[[135 144 150]
 [126 122 129]
 [135 114 124]
 [148 108 129]
 [154 104 134]]
|
[[135 144]
 [126 122]
 [135 114]]

[[102 144 142 142]
 [144 114 118 124]
 [137 123 102 154]
 [126 147 136 114]]
|
[[102 144]
 [144 114]
 [137 123]]

[[130 108 143]
 [120 128 119]
 [124 108 137]
 [126 150 114]]
|
[[130 108]
 [120 128]
 [124 108]]

[[141 132 117 116 106]
 [138 121 143 136 144]
 [139 134 119 112 116]
 [128 133 129 133 135]
 [117 127 143 144 151]]
|
[[141 132]
 [138 121]
 [139 134]]

[[138 129 102]
 [114 139 143]
 [117 140 117]
 [128 130 110]]
|
[[138 129]
 [114 139]
 [117 140]]

[[123 128 125 127 132]
 [107 138 131 108 131]
 [140 131 126 127 142]
 [103 137 127 109 134]]
|
[[123 128]
 [107 138]
 [140 131]]
---
[[110 125 103 144 123 132 116 140 124 140 117 123 120 141 144 127]
 [148 125 146 112 114 121 139 112 130 108 136 125 137 121 118 138]
 [107 142 125 145 143 137 117 143 126 149 127 136 122 128 141 117]]
|
[[110 103 123 116 124 117 120 144]
 [148 146 114 139 130 136 137 118]
 [107 125 143 117 126 127 122 141]]

[[134 127 136 137 120 135 139 155 145 137 157]
 [129 135 142 148 137 140 139 138 110 136 104]]
|
[[134 136 120 139 145 157]
 [129 142 137 139 110 104]]

[[125 136 127 116 124 112 140]
 [143 135 132 130 131 121 133]
 [142 135 128 137 138 124 120]
 [140 120 128 126 132 113 133]
 [124 138 122 135 137 131 123]
 [136 142 132 122 127 119 138]
 [134 147 130 131 127 128 136]
 [121 154 125 130 130 131 130]
 [114 148 121 127 136 132 123]
 [128 151 127 132 132 130 128]
 [141 126 130 127 133 115 131]]
|
[[125 127 124 140]
 [143 132 131 133]
 [142 128 138 120]
 [140 128 132 133]
 [124 122 137 123]
 [136 132 127 138]
 [134 130 127 136]
 [121 125 130 130]
 [114 121 136 123]
 [128 127 132 128]
 [141 130 133 131]]

[[129 131 132 135 126 126 131 135 101 139]
 [140 128 133 117 135 127 126 136 124 137]]
|
[[129 132 126 131 101]
 [140 133 135 126 124]]

[[102 128]
 [126 110]
 [142 126]
 [134 114]
 [146 135]
 [129 142]
 [110 128]
 [131 150]]
|
[[102]
 [126]
 [142]
 [134]
 [146]
 [129]
 [110]
 [131]]

[[106 131 125 130 139 132 135 119 118 133 142]
 [120 124 112 126 126 125 129 122 128 130 128]
 [135 115 141 116 124 115 147 110 122 120 147]
 [151 137 128 136 109 140 110 144 137 117 109]
 [148 112 126 112 115 117 151 104 112 116 156]]
|
[[106 125 139 135 118 142]
 [120 112 126 129 128 128]
 [135 141 124 147 122 147]
 [151 128 109 110 137 109]
 [148 126 115 151 112 156]]

[[133 139 142]
 [137 142 151]
 [135 141 138]
 [135 137 144]
 [135 136 139]]
|
[[133 142]
 [137 151]
 [135 138]
 [135 144]
 [135 139]]

[[150 153]
 [127 128]]
|
[[150]
 [127]]
---
[[106 136 144 135 106 110 111 113 145 140 124 143 145 145 141 111]
 [154 128 109 105 154 136 136 134 117 124 116 106 114 112 115 135]]
|
[[154 128 109 105 154 136 136 134 117 124 116 106 114 112 115 135]
 [106 136 144 135 106 110 111 113 145 140 124 143 145 145 141 111]]

[[120 119 139 121 120 117 118 133 133 135]
 [119 119 138 141 141 123 134 116 116 118]
 [147 146 128 111 112 141 121 126 126 126]
 [113 113 135 144 144 118 135 122 122 123]
 [137 137 137 118 118 135 123 120 120 120]
 [121 120 119 128 128 119 126 148 148 147]
 [135 136 118 135 136 139 139 123 123 121]
 [123 123 139 118 117 120 116 133 133 135]
 [134 134 137 131 132 136 133 107 107 108]]
|
[[147 146 128 111 112 141 121 126 126 126]
 [137 137 137 118 118 135 123 120 120 120]
 [135 136 118 135 136 139 139 123 123 121]
 [134 134 137 131 132 136 133 107 107 108]
 [123 123 139 118 117 120 116 133 133 135]
 [121 120 119 128 128 119 126 148 148 147]
 [120 119 139 121 120 117 118 133 133 135]
 [119 119 138 141 141 123 134 116 116 118]
 [113 113 135 144 144 118 135 122 122 123]]

[[138 136 123 121 114 135 118 125 157 123 123]
 [127 142 129 126 137 136 141 126 128 126 146]
 [112 132 131 125 143 143 130 122 114 133 145]
 [125 129 128 127 136 128 131 131 118 131 131]]
|
[[138 136 123 121 114 135 118 125 157 123 123]
 [127 142 129 126 137 136 141 126 128 126 146]
 [125 129 128 127 136 128 131 131 118 131 131]
 [112 132 131 125 143 143 130 122 114 133 145]]

[[134 135 108 144 145 140 147 124 124 121 116 144]
 [142 141 125 103 103 133 112 143 143 142 124 106]
 [135 136 135 133 134 139 135 107 107 107 136 133]
 [137 137 138 119 119 135 123 117 117 118 136 120]
 [101 100 134 131 130 100 119 149 149 151 128 129]
 [126 126 119 124 124 124 124 144 144 143 119 124]]
|
[[142 141 125 103 103 133 112 143 143 142 124 106]
 [137 137 138 119 119 135 123 117 117 118 136 120]
 [135 136 135 133 134 139 135 107 107 107 136 133]
 [134 135 108 144 145 140 147 124 124 121 116 144]
 [126 126 119 124 124 124 124 144 144 143 119 124]
 [101 100 134 131 130 100 119 149 149 151 128 129]]

[[123 143 143 142 125]
 [144 100 100 100 139]
 [143 120 120 118 124]
 [148 129 130 127 122]]
|
[[148 129 130 127 122]
 [144 100 100 100 139]
 [143 120 120 118 124]
 [123 143 143 142 125]]

[[118 127 131 138]
 [144 119 135 110]
 [122 150 106 137]
 [133 107 149 121]
 [112 139 119 146]]
|
[[144 119 135 110]
 [133 107 149 121]
 [122 150 106 137]
 [118 127 131 138]
 [112 139 119 146]]

[[157 116]
 [126 135]
 [127 139]
 [129 127]]
|
[[157 116]
 [129 127]
 [127 139]
 [126 135]]
---
[[132 133]
 [137 137]
 [110 128]
 [108 144]
 [117 128]
 [107 132]
 [101 129]
 [119 133]
 [141 128]]
|
[[128 141]
 [133 119]
 [129 101]
 [132 107]
 [128 117]
 [144 108]
 [128 110]
 [137 137]
 [133 132]]

[[135 133 152 141 114]
 [117 129  98 119 142]]
|
[[142 119  98 129 117]
 [114 141 152 133 135]]

[[130 149 106 129]
 [134 122 137 120]
 [113 134 122 142]
 [117 125 133 137]
 [143 111 143 114]
 [139 127 129 117]]
|
[[117 129 127 139]
 [114 143 111 143]
 [137 133 125 117]
 [142 122 134 113]
 [120 137 122 134]
 [129 106 149 130]]

[[121 130 133 132 137 126]
 [149 155 130 118 124 114]
 [134 119 143 137 109 115]
 [134 119 143 137 109 115]
 [104 129 140 120 115 144]
 [108 135 143 118 112 142]
 [123 143 136 133 132 122]]
|
[[122 132 133 136 143 123]
 [142 112 118 143 135 108]
 [144 115 120 140 129 104]
 [115 109 137 143 119 134]
 [115 109 137 143 119 134]
 [114 124 118 130 155 149]
 [126 137 132 133 130 121]]

[[119 127 121 105]
 [119 128 122 105]
 [125 145 114 128]
 [144 127 132 141]]
|
[[141 132 127 144]
 [128 114 145 125]
 [105 122 128 119]
 [105 121 127 119]]

[[143 102 140 110 145 108 101 141]
 [137 130 138 127 154 122 116 130]
 [135 107 126 117 107 125 130 148]
 [125 130 132 127 143 122 116 112]
 [140 108 139 113 148 108 100 134]]
|
[[134 100 108 148 113 139 108 140]
 [112 116 122 143 127 132 130 125]
 [148 130 125 107 117 126 107 135]
 [130 116 122 154 127 138 130 137]
 [141 101 108 145 110 140 102 143]]

[[153 120 155 131 109 124 130 130 142 136 130 107 125 107]
 [150 122 152 121 110 135 123 121 144 127 121 109 132 108]]
|
[[108 132 109 121 127 144 121 123 135 110 121 152 122 150]
 [107 125 107 130 136 142 130 130 124 109 131 155 120 153]]
